array([[102,  95,  77,  59],
       [231, 236, 223,   8],
       [ 38,  23,   2, 229],
       [115, 106,  82,  66],
       [ 49,  45,  45, 140],
       [ 56,  49,  38,  96],
       [ 83,  91, 110, 125],
       [103,  92,  70, 168],
       [ 93,  82,  60,  59]])
Rows and columns are numbered from 0.
Read off the entry just left of 236.
Answer: 231
The entry directly above the largest entry: 95
The top-left entry: 102
Read off the bottom-left entry.
Answer: 93
The entry in the bottom-right corner is 59
Read off the entry at row 2, column 1.
Answer: 23
Read off the top-right entry.
Answer: 59
Read off the entry directly below 140.
Answer: 96
The entry in row 0 and column 2 is 77
Read off the entry just right of the smallest entry.
Answer: 229
Read off the entry just left of 70.
Answer: 92
The entry directly below 56: 83
The entry directly below 231 is 38
Read off the entry directly above the smallest entry.
Answer: 223
Read off the entry at row 2, column 2.
Answer: 2
Read off the bottom entry of the column that holds the largest entry.
Answer: 82
Read off the entry just right of 115.
Answer: 106
Read off the entry just left of 223.
Answer: 236
Read off the entry just right of 106.
Answer: 82
Read off the entry just left of 110.
Answer: 91
